Y: a few groups of rows, each row roughly a mix of its group's hidden directions; some rows fit no group
Y (130 x 10)
[[ 21   9  15   0 -22 -13  11 -11  -3  14]
 [  9 -16  -8 -13  10  27 -11  14  -1 -13]
 [  9  -4  -6 -21   5  17 -18  23   5  -9]
 [  7  24  -3  21   4 -14  14 -15   3  12]
 [ -9  -2  25   8   2 -20  15 -14   0  15]
 [ 14  12 -23   3  22 -19  -7   5   1   7]
 [  4   8 -22 -18   6  12  -6  26  -2  -7]
 [ 15   0  12   5   6  17   2  15  29  -7]
 [  8   0  23   2 -14 -23   9 -21   4  -2]
 [  1   7  24   4 -10   7  13 -27  13  -1]
 [  4  -6   8 -21  -1  11  -4 -13  -7 -30]
 [ -5   1 -18  -3  10  11  -9  33  -7   9]
 [  3  24  -8  20  -2 -16  14   3   0  17]
 [  6   4  33   7  -5  10  10 -13  15  -8]
 [ 10  14  22   8 -16  13  17 -15   3   7]
 [ 17 -12  11   7  -6 -17   2 -18  -2  24]
 [-13 -12  26  18   6   2  -4   1  16  15]
 [  4 -11  26  10 -11 -18   4 -18   0  10]
 [ 10  -1 -17 -13   5  25  -8  18  -1 -17]
 [  0   5  20  10  -9   7  18 -25   9  13]
 [-16 -14  13  15   9 -27  -2   0   5  12]
 [ -3   6  14  -4 -24  28   9  -6   7  -8]
 [ -6 -18  21  12  -1 -22  -6 -16   9   7]
 [ 28   7  16  -9   1  17   0  11  15  -7]
 [ 20  23   5  -7 -19  -3  14 -10 -13  -5]
 [ 16  30 -10  -9 -12  10   2  -7 -14   3]
 [-19   3   3   6   5  22 -19  12 -15 -15]
 [-15  13   1   9 -22  22  16  -4  -6 -10]
 [ -2  23 -12  24   0 -12  15  -5  -3  14]
 [-19 -11  -6   4   2 -22  -5  -1 -23  16]
 [  3   5   4   3   8  34  -8  -7  11 -19]
 [-10   0 -28  -4  11  -8 -12  16 -18   5]
 [ 20  28  -7   8  -9  -4  14  -3  -6  13]
 [-12   8  -4  12   4  31  -9   1   9 -18]
 [  4 -12  23   4  -8 -30  -1 -10   6   6]
 [  6  26 -10  18  -1 -16  15  -2  -5  13]
 [  2  -2  29  10 -10   9   9 -14  17  12]
 [ 14   5   6   6   5  31  -3   9  21  -8]
 [ -6   6 -32  -9  13  15   4  15  -6  -2]
 [-12 -19  -1  -4  -3 -33   5   3  -9  10]
 [  3 -12 -18 -19   9   9 -17  23  -4  -5]
 [ -5 -13  16  18  -5 -26  -1 -17   4   8]
 [-23 -20  18  -6 -10   4  -1  16  11  -4]
 [ -3  17 -15  24   4 -16  11  -2  -7  17]
 [-14  -5 -25  -8  12  -1 -19  19  -8  -4]
 [ -6 -16  -2 -21  -6  22 -12  17   4 -13]
 [-14   7  20  13 -23  -3  21  -2  -8   1]
 [ -6   0  24  14   3  -1  15 -25  12   5]
 [  9  -8  10 -13  12  22  15 -20   8 -10]
 [  0  -1  20 -13 -26  23   4   5   5  -8]
 [ 22  16   4  -8  -4  26   1   0  11 -15]
 [  0 -12   7   8  -2 -32   6   9  -6  19]
 [ 10  30 -16   4   0 -10  12  11  10   9]
 [ 11  19 -17  -7  -9  26   2  -2  -4 -16]
 [ -7  -2  12  14  -5 -23  15 -18  -4  17]
 [ 13  -8  11 -14   4  31  -6   2   2 -16]
 [  1 -15   7   6   8  31 -14  14   3 -11]
 [-12 -22  -6 -14   4  16 -17  15   0 -15]
 [ -5  14 -13 -10  -7  18 -16  21 -10 -14]
 [  2   1  22  15  -3  -3  19 -22   9  12]
 [  0   0  27  13  -2   5  13 -15   8  21]
 [ 13  21   1  10 -15 -13  20 -14 -11   1]
 [ 12   2   5 -16  -6  25  -7   2  -9 -25]
 [ 18 -15   0  -3   7   9  25 -20   6   8]
 [ -3  -7 -14   7   9  26  19 -13   2  15]
 [ -8 -13  26  11   5 -19  -7 -13  14  -5]
 [  0 -15   7   4   2 -29  10  13  13  16]
 [  5   0   8  -3   0  33  -9 -13   7 -19]
 [  4   4   2 -10  -2  29  -9  -8  -8 -25]
 [ -6  -4 -23 -11  10   6 -18  24 -11  -3]
 [  4   3   6  14 -11 -23  -4  12  -8  27]
 [ 10  26  -1 -13 -22   5   2  -6 -13 -14]
 [  8   1  -1  14 -10   4  12 -31  -1 -19]
 [  0   3  -7  -6 -10 -33  11   1 -11  17]
 [ -9 -13 -17   7  29 -18 -10  -1   3   3]
 [  4   7  -6  12   6  38 -10  -4   2  -3]
 [-16  15  -2   9   1 -31  -2  -5 -15  10]
 [  7  16 -15 -18   2  21   5  20  -8  -8]
 [ 16  18   4   8 -19  -8   9 -13  -1 -23]
 [ 16  13   6 -14  -6  23   0  -2   7 -25]
 [  5   2  14   8 -16 -20  10 -28   1   3]
 [-15   5 -12  14  -3 -27   9   3   3  21]
 [ -4   6 -27  -7   0   1 -13  24 -17  -1]
 [  2   7  26   1 -11  28   0  -2  13  -8]
 [ 11  10  -7 -10  -2  29   3  -7   0 -23]
 [ -6 -11   7  -6   8 -14 -20  26   7  14]
 [ 12  15 -16 -13 -23   4  15   0   5 -15]
 [-30 -10  -9  14   7 -20   2  -9   4   5]
 [  8  12 -22 -17   0  18  -1  22  -6  -6]
 [-20 -15  -5  18   8 -17  -2   5  -1  22]
 [  3   3  30  -3  -5  13   7 -19  14  -8]
 [ -9 -32  11 -11   4  11 -15  -6  -5  -9]
 [ -6  11 -10 -13  15  20 -10  24   5  -8]
 [ 24  27  -6   1  10   3  13   4  -2  15]
 [-12  -5 -26  -2  10  -6 -17  22  -9   0]
 [  9   0   1 -24   0 -17  -9  28   4   3]
 [ 16  18  10  -3 -12   2  22 -21  -7  -3]
 [ -5  22 -20   8  -8   1  -1  16 -22   6]
 [ 16   7 -12  10  16 -17   1 -18 -19   9]
 [-11 -19  17   3  -5  21 -14 -13   1 -16]
 [  4  -3  21   7 -11 -31   2 -13   7   0]
 [  3  16 -22  -2  -4  14   7 -18   0 -22]
 [  7  26  -8  18   0 -19  13   1  -3  13]
 [  6  27 -12  18  -2 -12  16  -4  -8  12]
 [  4  -2   4  12   8 -21   6   5   8  32]
 [ 13  28  -9   1   4 -18  17   5   9  10]
 [ 20   4  12  -4   7  26  -2  -3  19 -14]
 [  8   7   5 -18 -21  27   6   7  11  -4]
 [  1 -19   5 -22  -2  23  -7 -11  -5 -16]
 [-18 -21 -14  -5  14   9 -18   9  14  -3]
 [  5  26  -6  20  -3 -15  15  -7  -8  10]
 [  9   2  -7  23  14 -19  -6 -12 -10  17]
 [ -7 -24   8  -4   2  19  -8 -22 -11 -10]
 [ 13   6 -11 -13  19 -19 -12  19  10  -6]
 [ 16  15 -17 -14  20 -10  -7   3   5 -16]
 [ 16   1   5 -13  21 -22 -10  -2  18  -6]
 [ 12   9  -2   0   1  34  -3  -7  11 -16]
 [  0 -10 -19 -10  13   9  -6  31  -7   2]
 [  1 -10  18  13 -10 -21   6 -25   1   7]
 [ -8  -9 -21   1  11 -12 -17  24 -10   6]
 [ 17  18   3 -13 -10 -23  17   0  10   4]
 [  3 -11   2  -5  -5 -34  14   9   6  14]
 [  3  23 -17  17   5 -19  11   5  -2  14]
 [ 18  21  -5   4   1  30  -5  -9  -3   6]
 [ -8   2   6  15  -6 -21  16 -12  -9  23]
 [-10 -19  -7  14   3 -22   5   5   4  24]
 [  0  18  -6  26   1 -18  11  -6  -8  17]
 [ -1 -17   9 -18  -3  26 -10  -9   6 -15]
 [  3  -5  32   5  -9  12   4 -11  17  11]
 [  9   3  30 -10  -6   2   2 -15  12 -19]]
which group is each row in? (one row of each group first)
[ 17   8   3  -5   1  35 -10  -6  -7  -7] -> <86>
[  8   1  25  12  -8  -1  17 -21  10  12] -> <13>
[-14 -17  19   0 -14  22   3 -16  -2  -7] -> <111>
[ -3   2 -22 -12  10  22 -11  21  -1  -1] -> <138>

[ -6 -24   8 -20   3  14 -14   5  13 -13] -> <111>
[  1  17   0  22  -4 -20  15  -3  -7  18] -> <111>
[-21   1  -5   3   9 -22  -5  11   3  25] -> <138>
[ -7 -21   4 -22   3  12 -15  13   6 -17] -> <111>
[  5  18  -1  21  -2 -14  16 -15 -13  13] -> <111>
[ 12 -10  14   2  -4  20  18 -18  17   5] -> <13>
[-17 -22  -3  17  21   1  -5  10  13   6] -> <13>
[ 13 -10 -28   1  -3   0 -10  15  -3 -20] -> <138>
[  3  13 -31  -7   2  -1   5   6 -23  -5] -> <13>
[  5 -19  18 -10   8   1   3 -20  21 -11] -> <13>
[  8  10  -5 -12 -23  29   5   7  -7  -5] -> <111>
[ -4 -10   8  14  -6 -28   0   4  -6  24] -> <138>
